One turning vector, and how many steps it has turned:
The counts run from 0 to 400.
[180 130 123 116 120 112  91 118  93 161] => 160
[156 156 145 129 102 113 100  94 159  95] => 333
[143 122 157 154  78 153 124 145 158 104] => 194
[143 147 132  95 116 121 108 146 177  88] => 130
[123 153 159 106  94 118 109 124 167  91] => 7
[142  97  78 136 149 174 132 111 152 132] => 32
[123 134 126  73 117 109 101 116  97 164] => 182
[124 157 164  90 138 104 101 165 125 108] => 267
[163 141 145 137  79 127 108 113 164 104] => 376
[166 132 114 130  90 132 106  79 156 125] => 153
[161 116  79 120 138 149 118  90 161 126] => 31
[ 95 129 118 109 193 142 121 119 104 131] => 307
[160 107  90 123 142 147 112 104  98 169] => 118
[107 113 107 132 109 165 132  73 158 126] => 10
[ 96 108 162 137 114 161 130 160  91 151] => 323
[137 119 138 174 142 169 130 139 157  86] => 70
[106 137 111 110 193 139 119  98 128 115] => 350
[144 136 138 107  98 113  97  97  89 167] => 59
[159 146 102 106 147 120 102  91 164 101] => 211
[ 93 141 175 163 150 148 123 122 121  96] => 106
[152 162 160 118 154 106  94 150 128  93] => 390
[167 158 130 111 141 108  96 120 161  89] => 210
[118 150 138  67 130 101  97 113 108 143] => 1
[106 134 141 133 170 154 127 157 155  83] => 352
[100 141 160 119 168 139 120 168 134  93] => 309
[127 107 100  92  91 141 119  99 121 172] => 320
[117 132 157 152 182 142 116 152  96 115] => 388
[164 109 129 124 114 150 116 191 132 134] => 35
[138  90  95 151 147 183 138 139 139 135] => 257
[109 121 107 133 182 164 131 116 159  99] => 170
[128 148 155  77 118 104  98 156 105 138] => 0
[154  97  80 130 141 165 125 108 124 157] => 75
[158 161 159 119 135  97  87 118 102 124] => 22
[159 156 149 100 150  98  90 153 108 120] => 347
[126 118 111  83 100 129 109 107 104 176] => 139
[166 140 162 136 117 112  94 153  89 139] => 202
[149 133 158 110  77 116  99 140  98 157] => 282
[168 123 105  83 118 118 100 144 112 162] => 37
[138 137 140  77  99 110 100 154 105 156] => 181
[156 157 153 132 148 113 102 148 150  78] => 209
[119 157 163  84 133 103  99 158 123 111] => 43
[159 114 105 129  92 144 113  82 123 161] => 197
[ 93 112 126 111 173 155 126 147  90 151] => 40
[139 107 105 138 162 155 119 118  86 165] => 343
[115 117 125 139 160 170 136 151 167  89] => 171
[ 76 120 161 127 143 152 129 145  88 143] => 366
[ 72 126 134 107 156 144 122 104  93 148] => 184
[146 157 123  85 163  98  92 114 115 131] => 124
[ 99 135 113 111 196 142 120 102 128 114] => 126
[176 122 123  97 107 127 104 174 122 146] => 36
[109 154 122  71 144 108 105  92 142 114] => 269
[141 122 101 145 127 152 121  64 153 120] => 335
[103 141 184 161 149 140 118 136  97 111] => 287
[100 113 115  92 126 141 120 104  92 177] => 364
[148 122 129  97  64 133 112 146 157 129] => 94
[110 122 103 135 178 164 132 110 159  99] => 394
[154 133 154 115  78 115  97 132  97 156] => 58
[118 132  98 115 180 141 119  89 149 106] => 169
[112 162 145  97 120 103 100  77 128 121] => 370
[110 109 139 129 102 170 138 163 167 103] => 92
[ 92  97 132 130 120 169 135 131  95 165] => 322
[136 122 153 139 160 145 113 181  89 133] => 121
[ 64 132 143 117 164 153 131 114 128 111] => 228
[121 161 142  71 135  96  98 120 133 116] => 44
[154 114 101 137  98 150 119  71 144 143] => 378
[149 147 127 116 153 105  92  89  88 147] => 204
[104 136 145 128 166 151 127 162 155  81] => 128
[145  94 118 146 133 176 131 179 134 132] => 258
[161 115  84  85 107 138 112 120 155 143] => 399
[123 156 188 150 134 119 107 140 115  98] => 288
[117 165 167 103 104 106 101 117 145  97] => 188
[130 116 140 117  81 154 125 172 163 113] => 317
[149 118 111  86  71 132 110 121 142 154] => 319
[143 126  87 117 159 145 116  85 165 112] => 212
[ 74 135 165 129 145 152 132 140 142  93] => 229
[104  94 110 139 102 178 140 104 130 154] => 54
[ 93 115  97 109 141 165 135  99 167 117] => 314
[148 162 141 118 146  99  88  81 111 122] => 247
[186 118 135 149  94 143 110 161 138 124] => 115
[126 143 147 112 136 134 114 166 169  79] => 129
[164 125 102  91  99 132 110 138 172 119] => 174
[138 123 106  96  76 135 116  95 161 139] => 276
[185 131 131 139 102 133 106 144 163 104] => 72
[195 122 119 127  97 129 100 138 128 144] => 116
[106 145 124 111 121 131 117  58 155 115] => 190
[ 90 114 103 112 142 167 137  98 168 112] => 90
[132 112 117 128 120 142 113  85  87 177] => 241
[131 105 109 166 133 177 133  89 147 122] => 336
[129 100  77  97 125 160 126 110 142 155] => 176
[ 94 147 133 113 137 126 114  58 130 121] => 371
[136  99  77  95 124 159 126 113 141 157] => 400
[ 76 139 169 130 138 149 126 140 141  91] => 5
[101  97 122 116 151 167 134 159  96 157] => 221
[ 81 143 181 128 137 138 121 152 117 105] => 186
[122 164 166  98 111  97  94 108 114 122] => 145
[139 152 107  98 168 116 101  88 147 110] => 168
[133 108 153 154  74 164 127 159 138 128] => 237
[114 136 168 163 114 153 125 131 156  83] => 150
[170 125 110  86 119 117  99 145 110 161] => 261
[132 122 153 145 165 146 116 178  86 132] => 345
[127 132 114 149 155 149 122  64 148 107] => 292
[184 129 140 129 103 120  96 150 101 150] => 159
[148 166 171 129 127 101  93 118 126  98] => 65
[146 118 139  98  79 137 113 174 128 143] => 361
[114 148 140 106 132 112 101  73  94 149] => 103
[112 136 129 151 187 146 121  85 123 107] => 25
[150 164 143 121 135 100  93  81 135 106] => 66
[158 107 141 173 107 170 125 158 140 117] => 338
[157 130 114 118 147 118  97  97  82 166] => 385
[ 66 130 159 122 156 150 129 131 102 124] => 185
[151 164 145 123 128 101  96  84 139 103] => 290
[102 157 184 115 118 117 111 147 133  96] => 187
[178 144 128 130 118 122 103 132 172  90] => 253
[156 126 110 118 149 125 100  97  85 167] => 161
[137 121 131 134 134 159 126 173 171  86] => 396
[128 108 129 147 171 162 124 157  85 149] => 120
[168 117  89  85 107 129 107 133 134 158] => 218
